A single turn carries every row of the set below to another of its rows. Some are shown first; where does it send the rows asked next?
deko: [-0.51 -0.06 -2.78 -0.05  1.95  0.29 -1.91 -1.45  1.24 -1.80 -1.32  0.38
  0.05]
laf: [-0.42  1.29 -2.07  1.15  4.53 -2.78 -0.79 -2.60 -3.35 -1.96 -0.75 -0.72
 -0.04]
doz: [ 0.75 -0.37  2.06  1.90  1.38  0.05  1.82 -1.58 -2.26 -2.55 -1.26 -3.12
  0.70]
Meso: [ 2.37 -0.73  0.39 -0.36  2.16 -3.35  0.49 -1.09 -3.50 -0.65 -3.22  0.03
  1.74]
gigu: [ 0.07  1.28 -0.84  3.27  3.03 -1.46  2.50 -0.69 -1.82 -3.24 -3.01  1.19
 -0.06]
Nid: [ 1.65  0.67  1.66  0.91  1.68 -3.14  2.44 -1.26 -3.09 -1.68 -2.62 -2.48
  1.18]
gupuf: [ 3.54  2.11  0.04 -1.32  1.03 -2.91  0.33 -1.20 -2.47 -2.76  0.49 -0.90
 -0.19]
ses: [ 1.79 -0.17 -2.40 -3.07  1.68  0.19  0.60 -0.98 -0.02 -3.79 -0.32 -2.71
  0.35]
talet: [ 1.41 -0.57  0.39 -1.63  2.97  1.11  0.30 -1.24  2.06 -3.58 -3.07 -0.92
  1.66]
bur: [ 3.43  0.09 -0.27 -1.01  0.94 -2.26  1.68 -0.23 -1.00 -4.34 -1.29 -0.45
  3.34]
Mes: [ 3.21 -0.05  1.03  0.59  0.81  0.86 -0.05 -0.73 -0.77 -3.95 -0.08  0.90
  1.17]
bezo: [-1.66 -0.37 -1.46  0.17  5.45 -1.51 -0.65 -2.33 -2.28 -1.59 -1.10 -1.37
  0.27]
div: [-1.07  1.29 -1.50  1.14  1.49  0.59 -0.01 -1.49  1.79 -2.92 -0.81 -2.05
 -0.56]
kedev: [ 2.66 -0.15 -2.97 -2.72  1.62 -1.03 -0.61 -0.25 -0.46 -3.73 -0.16 -1.66
  0.38]
gepe: [-2.39 -0.70 -0.20  0.56  4.27 -0.70  2.34 -0.75 -0.92 -1.73 -1.71  0.92
 -0.08]
kun: [-0.48 -1.29 -0.24 -0.88  4.60 -2.02  2.87 -2.23 -0.61 -0.04 -1.53  0.39
 -0.24]
duf: [ 0.81  1.50 -2.09  2.83  4.18 -2.38 -0.57 -2.31 -3.16 -3.16 -2.41 -1.11
  0.26]
radol: [ 1.51  2.74  0.20 -0.87  0.78 -1.37  2.32 -0.73  1.78 -3.73 -1.18  0.23
  0.51]
Nelo: [-0.56  0.91  0.47  1.60  0.45  0.52  1.66 -1.51 -0.78 -2.37  0.62 -1.83
 -0.46]
zare: [ 0.41  0.94 -3.04 -1.01  2.16 -2.74 -1.41 -1.21  0.59 -1.03 -2.76  1.01
  0.47]
Libag: [ 1.31  0.27 -1.34 -2.96  1.14  0.45  2.27 -1.46 -0.09 -3.72 -0.14 -2.35
  1.06]
rafiv: [ 1.13  0.81 -1.45  3.63  3.27 -1.19  0.36 -1.55 -3.33 -3.36 -2.44  0.84
  0.28]
Kenim: [-0.12 -0.63 -0.58 -0.40  5.45 -2.72  1.59 -2.66 -1.03 -0.65 -1.53 -2.69
 -0.62]
Zud: [ 0.14 -1.72 -0.29  0.77  4.52 -0.71  2.53 -1.83  0.79 -1.38 -3.51  0.99
  0.58]
diruk: [ 3.44  0.18 -2.57 -1.85  1.66 -2.57 -0.73  0.29 -0.46 -4.17 -0.98 -1.37
  1.36]
todud: [ 0.79  0.61 -1.11  2.47  3.30 -1.79  2.94 -1.72  1.26 -2.33 -3.03  1.61
  0.25]
mubof: [ 1.79 -0.35 -1.51 -0.63  3.03 -3.30 -1.11 -1.14 -1.00 -1.07 -4.81 -0.25
  1.71]
dodev: [ 1.93  0.10 -1.40  3.80  2.73 -0.86  0.96 -1.95 -0.30 -2.82 -1.36  2.01
  0.27]
Zezor: [ 3.37 -1.15  0.29 -2.20  3.33 -0.41 -1.81 -1.54 -2.19 -2.64 -1.47 -2.07
  0.90]
vuruk: [ 1.76  1.74 -0.63 -3.58  3.19 -2.70  0.57 -1.68  0.38 -2.34 -2.47 -2.70
  0.31]
nore: [-1.12 -0.43 -0.06  2.35  3.95 -0.36  2.60 -0.45 -0.69 -3.01 -3.39  0.60
  0.29]
Luruv: [ 1.69  1.19 -1.57  2.54  3.62 -2.88 -0.06 -2.83 -2.18 -2.21  0.53 -1.60
 -0.98]
sil: [ 2.30  0.80 -1.62  4.18  3.69 -1.63 -0.26 -2.49 -0.71 -3.51 -1.37 -1.08
 -0.09]
dur: [ 1.12 -0.99 -0.81  1.00  4.93 -1.89 -0.46 -3.00 -2.56 -1.08  0.15 -2.28
 -0.67]
bop: [ 2.59 -0.03  0.26 -1.40  0.97 -0.93  2.89 -0.96 -0.43 -4.31 -1.52 -1.41
  3.38]
rul: [ 3.90 -0.21 -1.35 -1.16  1.41 -2.58 -0.03  0.25 -0.78 -4.48 -1.43 -0.70
  2.72]
pira: [-2.66  0.14 -0.85 -0.18  5.26 -1.84  1.32 -1.54 -0.92 -1.54 -1.58 -1.14
 -0.07]
Pup: [ 1.34 -0.01 -0.22 -3.68  1.91 -0.51  0.65 -1.45 -0.32 -1.43 -0.24  1.34
  0.60]
dib: [ 3.60  1.65  0.65  0.75  2.14 -1.30 -0.03 -0.99 -0.12 -4.89 -2.31 -3.28
  0.84]
tose: [ 1.74 -0.30 -0.04 -2.24  0.94  0.47  2.93 -1.41 -0.44 -3.85 -0.66 -1.71
  2.43]

tose -> kedev
Meso -> Nelo
Luruv -> todud
Where do these go?
nore -> bezo
Pup -> gupuf

